In the data rows, the value 128 means zero.
Here are some points:
[106 110 126 153 134 143 117 121 147 118 119 144 144  79 119 156 138 160
 124  99 161 124 115 140]
[140 131 116 113 149 116 110 161 118 148 140 133 132 112 163 125  99 102
 117 155 128 132 139  94]
[158 109 125 117 156 114 101 120 168 128 128 167 118 109  83 123 126 110
 130 170 119 138 116 122]
[ 63 145 157 127 104 212 164  68 164 108  98 139 139 146  54 124 209 182
 153 154 148 121 145 191]
[ 82 136 120 133 110 144 165 123 140  96 100 152 120  88  73 120 187 153
 164 154 151 129 110 100]
[133 156 153 123 142 142 140 104 176  99  85 123 106 138 113 112 196 130
 171 142 122 116 140 131]
[115 124 131 107 123 154 114 142 105 143 140 105 163 179 133 154  91 152
 125 110 149 116 121 135]
[166 126 117 133 128  89 143 157  82 158 169 112 144 139 158 141  80 124
  90 101 146 143 131 135]
[125 126  95 119 139 121 107 152  99 177 142 144 160 165 154 151 107 109
 110 155 126 140 155 112]
[112 100  86 136 123 105 141 173  92 121 148 142 149 106 151 133 125 139
 102 109 158 160 136 101]
[147 143 112 131 165 122 154 108 122 135  84 160 105 133 112 120 152 117
 150 187 109 119 140 110]
[117 172 154 117 153 128 165 109 140 113  78 137 133 151  60 137 204 162
 174 163 141  99 128 108]
[130 129 156 130 115 137 114 124 120 124 152 106 153 138 155 126  91 122
 114 127 112 112 157 182]
[153 135 117 151 144 125 174 110 120 148 130 134 108 129  95 126 156 149
 129 100 130 130 127 131]
[102  65 126 113 105 117 144 147 140 127 134 113 122 148 146 125  73  98
 127 128 126 139 147 123]
[160 107  83 149 155 137 118 170  84 158 141 165 149 140 153 130 126 140
  86 124 156 122 140 149]
[ 95 114  95 130 116 123 114 153 116 109 133 138 136  93 141 136 134 128
 108 112 171 148 126  89]
[158 125 125 152 143 123 166 125  99 164 129 131 131 146 107 127 137 150
 135  94 115 136 134 151]
[155 158 100 127 154 109  89 151 115 167 141 133 181 144 103 171 141 147
 151 118 139 114 111 131]
[131 148 152 149 113 141 143  99 144 134 134 118 143 147 127 128 146 143
 136  92 124 107 127 156]
[138 131 132 136 143 142  78 130 145 135 160 137 136 122 160 143  90 127
 124 108 135 106 123 131]
[123  65 123 101 124  98 113 154 134 137 159  86 114 153 181 119  50  89
 101 116 116 140 156 114]
[ 86 142 115 112 132 154 130 113 142 144 106 161 143 138  68 155 163 140
 157 169 123 132 141 127]
[105 150 138 117 106 180 139  74 173 103  90 157  80  89  29  82 191 126
 197 185 107 120  96 125]
[157 107 128 110 153 128  82 126 164 139 133 164 117 110  92 113 119 108
 125 161 108 138 127 138]
[134 150 123 133 139 156 102 107 177  93 137 139 112 105 107 103 160 130
 160 125 141 120  84 161]
[119 112  85 127 123  90 123 176  99 128 138 132 142 102 167 149 124 123
  97 102 148 152 119  81]
[139 151 126 140 126 155  98 112 177  95 133 137 101  97 100 101 175 127
 155 133 157 116  88 158]
[121 121 156 125  90 132 145 145 102 133 150 106 151 162 115 107 114 127
 106 135 114 121 139 164]
[151 119  94 147 156 147 137 144 109 137 114 166 128 145 118 109 153 155
 110 144 149 118 134 155]
[ 66 108 171 112 102 168 129  82 195 103 110 132  85 117  49 110 152 128
 183 181 108 103 138 138]
[167  93 100 120 140  97 137 153 120 131 141 110  94 140 148  90  86  98
 112 111  92 161 115 115]
[121 117 124 129 137 119 136 143 112 111 137 115 164 135 144 160  98 161
 111  86 158 114 128 102]
[150 107 140 110 140 140  91 104 186 111 116 166 118 120  66 106 149 120
 155 184 129 120 112 130]
[157 144 126 139 123 102 131 128  96 142 151 106 149 132 151 138  96 128
 104 118 131 139 120 143]
[119 160 163 135 106 143 128  70 150 118 121 146 128  96  55 126 140 142
 152 164 129 124 102 159]
[118 107 142 121 115 138 108 149  86 143 171 116 180 179 164 166  71 131
  90 105 142 113 136 143]
Here are 29 more points, each followed by its number:
[143 154 106 136 187 127 137 113 117 141  89 128 132 137 147 122 163 149
 146 138 110 110  92 124] 0
[129  57 120 100 123  85 123 195 105 140 170  77 134 172 211 120  33  88
  76 101 116 143 143 101] 1
[138  93 117 119 149 125 141 156 114 144 135 129 112 168 132 137  78 120
 114 146 127 135 140 126] 2
[142 108 101 113 154 129 102 175 106 134 146 128 119 149 152 126 104 127
 117 119 142 124 116 101] 3
[120 104 121 114 123 108 125 149 125 161 146 150 143 138 144 150  87 109
 115 141 133 108 139  99] 4
[142 112 143 108 118  69 128 161 111 138 163  68 141 151 185 134  59  90
 132 126 115 140 174 106] 5
[141 151 122 110 143  99 111 149 129 100 122 100 119 131 136 118 117 115
 153 133 118 117 101 102] 6
[114 121  95 115 105 133 105 181  96 126 182  98 119 140 154 121 124 110
 121  86 141 147 118 157] 7
[113 127 144 140 127 187 156  80 129 105 107 124 120 144 115 131 152 159
 152 111 129 106 116 159] 8
[128 157 177 127 120 133 129  84 145 127 135 112 140 149 129 117 136 125
 152 116  87 103 136 177] 9
[114 114 132 124 117 155 127 152  95 140 159 114 167 171 158 159  92 132
 104  95 151 110 125 150] 10
[121 131 139 154 148 138  97 117 170 111 123 145 147  63 119 150 147 151
 143 108 136 114 105 126] 11
[114 136 165 141 109 194 160  62 158  94  96 122 111 142  89 109 177 168
 170 118 112 100 112 171] 12
[156 148 100 142 186 101 136 122 103 173 105 127 140 135 150 138 141 135
 118 117 110 126 106 119] 13
[138 141 141 152 115 109 138 139 123 145 139 114 145 162 160 152 114 121
 109  90 121 135 149 146] 14
[150 115 134 120 144 128  99 106 176 107 115 175 106  98  84  96 135 124
 132 172 100 128 114 142] 15
[123 160 145 112 155 124 163 114 169 119  96 116 104 130 133 117 177 124
 163 145 117 123 155 116] 16
[143 135 152 118 142 149 106  76 211 102  98 178  95 104  34 103 169 133
 179 188 111 116  92 134] 17
[125 104  73 123 112 149 136 126 114 109 114 132 113 128 129 115 168 128
 144  99 143 136 109 118] 18
[ 55 145 136 132 101 199 164  63 156 101  96 135 134 138  67 137 225 178
 159 157 141 137 142 187] 19
[ 90 122 160 114  98 174 129 102 124 122 126 120 159 169  88 154 127 157
 141 139 149 105 111 156] 20
[177 106 136 101 157 117  80 116 176 112 123 152 115 115 112 111 112  94
 140 166 123 125 131 115] 21
[114 140 188 119 101 155 149 115 120 128 147 120 140 168  95 116 133 128
 142 153 121 126 138 153] 22
[118  70 120 107 124  97 132 167 119 137 156  95 120 158 184 129  52  97
 104 107 108 140 152 120] 23
[ 96 161 192 137  92 170 123  53 186 102 104 130 115 123  58 115 157 162
 180 167 105  93 127 197] 24
[157 133 131 134 122  84 113 135  90 150 133  94 133 122 221 122  76  93
  75 121 103 156 150 111] 25
[144 146 126 130 140 133 118 120 120 141 113 138 130 121  92 108 138 143
 142 154 105 113 101 150] 26
[ 77  88 160 119 107 159 149  84 187  97 101 127 100 125  63 105 136 121
 168 175 110 119 138 133] 27
[109 136 148  95 146 109 127 134 160 122 129 130 147 144 108 139 120 129
 129 163 133 120 153 126] 28
Which of these numbered points is nearest to each point below, ignoring the direction in which the first points spread most? Its number follows each.
[166 140  95 131 193  91 134 145  94 154 122 109 148 143 182 141 104 139
 108 117 126 132 111 101] > 0
[ 89 139 144 133 155 106 144 116 154 126 104 135 137 124 128 155 125 143
 131 156 132 131 163 112] > 28
[173  99 118 115 164 105  76 142 147 131 141 162 118 121 126 114 105 109
 116 146 125 135 120 122] > 17
[147 134 141 122 124 102 107 162 105 139 173 102 140 163 192 136  65 105
 111 100 123 101 156 126] > 9
[102  81 139 113 117 111 137 133 141 123 149 114 114 144 127 120  77 110
 125 144 108 132 153 130] > 27
[106 146 190 119 104 151 161  96 134 131 120 126 140 155  62  98 155 146
 149 162 119 117 132 171] > 22
[127 111  90 104 107 113  96 192  95 139 200  87 149 150 199 127  90  99
  92  79 138 148 124 148] > 7
[ 90 151 195 135 101 173 121  56 179  91 104 128 136 135  70 135 142 156
 167 171 107 101 133 195] > 24
[140 127  93 125 121 155 150 134 115  89  95 136  82 153 121  93 195 133
 142  95 152 137 103 126] > 18
[143 104 126 134 131 143 159 123  94 123 143  95 130 154 175 138  99 139
 106  77 134 135 132 137] > 8
[178 143  87 129 190  89 131 150  84 177 129 119 144 141 193 134 117 140
  88 106 128 122 110 115] > 13
[131 142 120 135 118 113 137 121  88 127 147 113 152 120 118 141 113 153
 105 110 124 144 119 152] > 26
[128 111 123 164 138 136 108 136 147 131 120 140 145  87 157 160 132 141
 112  75 144 124 123 135] > 11
[109 136 164 103 123 118 136 115 152 112 112 104 118 139 107 132 117 121
 178 176 110 123 160 122] > 5
[163  73  95 152 127 118  98 149 141 111 121 149 114  93 168  91 122 111
  85  94 103 164 110 140] > 15
Now 29 new points, numbered from 0 again:
[ 87 124 133 135 109 181 134 118 109 117 128 163 156 157  49 155 147 194
 148 146 132 106  96 170] 0
[ 99 174 171 158  93 190 164  51 160 113  62 147  86 101  77 100 206 131
 169 167  86 132 146 153] 1
[ 97 127 120 135 104 148 148 131 139 110 102 144 123 103  82 122 191 156
 139 143 163 146 107 114] 2
[138 111 113 115 144 173 105 140 111 133  99 131 157 173 141 171 100 158
 136 128 135 106 140 135] 3
[151 142  87 131 168 119 135 116 104 153 100 135 135 129 154 129 157 134
 133 109 113 128  99 121] 4
[113 144 170 120  94 146 157  89 152  85 113 109  86 137 108  86 157 113
 139 116 123 136 104 120] 5
[116 128 144 129  99 125 150 134 141 105 127 117 124 136  81 112 150 145
 114 123 136 128 121 126] 6
[131 171 152 136 135 131 129 103 147 116 121 135 106 124 139 120 150 124
 142 130 120 113 129 119] 7
[116 122 111 105 112 106 110 143 139 107 164  94  76 108 170 103 147  79
 138  99 127 136 107 102] 8
[179 113 115 108 161 103  68 145 155 127 141 161 122 110 112 111 102  98
 122 156  98 126 122 108] 9
[111 114  94 128 119 104 136 165  98 125 142 129 144 100 147 133 125 138
  99 101 159 146 120  91] 10
[112 140 180 138  92 175 137  61 160  98 117 125 121 130  84 114 135 143
 159 136 105 101 128 196] 11
[129  94 106 102 140  71 112 197  97 187 179 124 162 140 199 160  30  98
  77 105 144 117 153  69] 12
[107 120 113 135 133 154 140 133 120 150 110 128 128 154 117 134 146 132
 122 131 104 157 136 169] 13
[126 150 171 150 119 156 145  84 164 131 118 120 121 141 100 136 153 143
 156 127 118 113 142 166] 14
[100 110 145 108 117 171 122 103 147 109 100 145 107 144  72 118 127 136
 155 185 104 120 117 142] 15
[125 177 149 116 161 123 156 126 142 119  93 122 132 138  71 140 186 152
 170 164 140 100 125 104] 16
[119 156 123 138 103 158 131  95 126  93  99 137 113 105 113  96 177 129
 149 140 115 110 106 146] 17
[128 116 142 140 146 132 158 118 141 142 105 154 133 107 109 139 126 146
 127 159 148 149 151 115] 18
[146 116 107 140 147 163 144 123 124 121 110 169 138 133  85 108 173 143
 132 159 140 112 134 168] 19
[135 129 150 133 130 172 161  79 141 114  98 127 118 138 112 128 146 168
 140 106 126 116 117 150] 20
[148 123 138 141 116 102  87 151 110 137 172  94 154 145 194 139  55 102
  94 102 106 117 149 150] 21
[125 149 103 147 139 115 124 152 112 156 146 130 141  96 174 153 110 140
  91 115 150 153 162 123] 22
[162 140 129 152 152 129 181 121 126 149 115 135 102 128  98 114 164 147
 139 112 128 134 131 144] 23
[151 121  70 148 130  86  88 172 101 160 165 151 131  82 175 129  92 105
  53  94 130 147 129 120] 24
[169 107 113 112 150  75 116 188  82 162 158 116 134 138 179 114  74  88
  99 133 120 134 139  94] 25
[116  70 132 111 125 114 123 153 136 121 153  98 119 150 146 120  58 112
 107 127 110 128 155 125] 26
[139 163 126 110 131 118  89 138 134 100 115 106 111 135 141 125 130 114
 165 139 115 103 103 101] 27
[146 128 117 140 127  89 127 151  86 159 172 101 150 129 175 154  68 116
  76  91 138 145 132 131] 28
The same question for these:
[149 105 102 127 133 143 108 146 107 144 119 137 143 150 121 147 128 116
 133 146 142 148 124 142] > 19
[139 132 101 150 102 116 116 138  92 125 139 117 142 115 178 125 118 116
 106  96 135 134 122 115] > 17
[166 121 129 140 142 111 178 127 112 152 128 121 123 131 103 123 133 153
 140 103 126 137 132 142] > 23
[168 138  90 127 188  91 121 143  95 162 121 115 145 133 175 135 120 129
 105 123 118 128 104 105] > 4
[172 139 114 112 135  75  89 180 103 125 154  84 130 151 184 138  77 107
 106 114 112 118 112 104] > 27
[136 157 150 121 151  95 142 153 109 138 119 105 169 146 123 149 142 145
 140 135 136  99 140 101] > 16
[107 104 133 114 133  94 122 153 122 175 160 133 147 132 159 153  68 109
 110 131 133 116 150  86] > 12
[155  91  84 127 153  73  66 205  95 178 204 117 154 112 231 169  21  93
  42  63 154 138 131 102] > 24
[107 116 136 120 134  98 120 141 139 174 158 141 151 124 156 161  71 105
 120 140 138 115 149  83] > 12
[106 104 131 121 136 191 123  87 154 111  99 173  93 128  70 107 146 140
 160 180 122 119 120 148] > 15
[129 138 174 136 109 124 111 116 136 118 150 105 150 153 139 134  95 128
 120 128 117 105 149 175] > 21
[167 109 127 114 161 112  88 123 172 131 128 162 108 110  96 113 110 105
 130 170 117 131 118 127] > 9
[134 114 129 123 154 135 152 117 147 142 120 158 132 115 112 139 135 132
 134 157 150 131 150 111] > 18
[131 152 144 127 118 124 143 102 118 127 141 123 136 124 118 131 118 140
 124 125 127 126 113 156] > 28
[123 124 137 143 145 160 158  89 164 121  99 174 120 111  75 127 172 153
 145 184 153 120 145 118] > 18
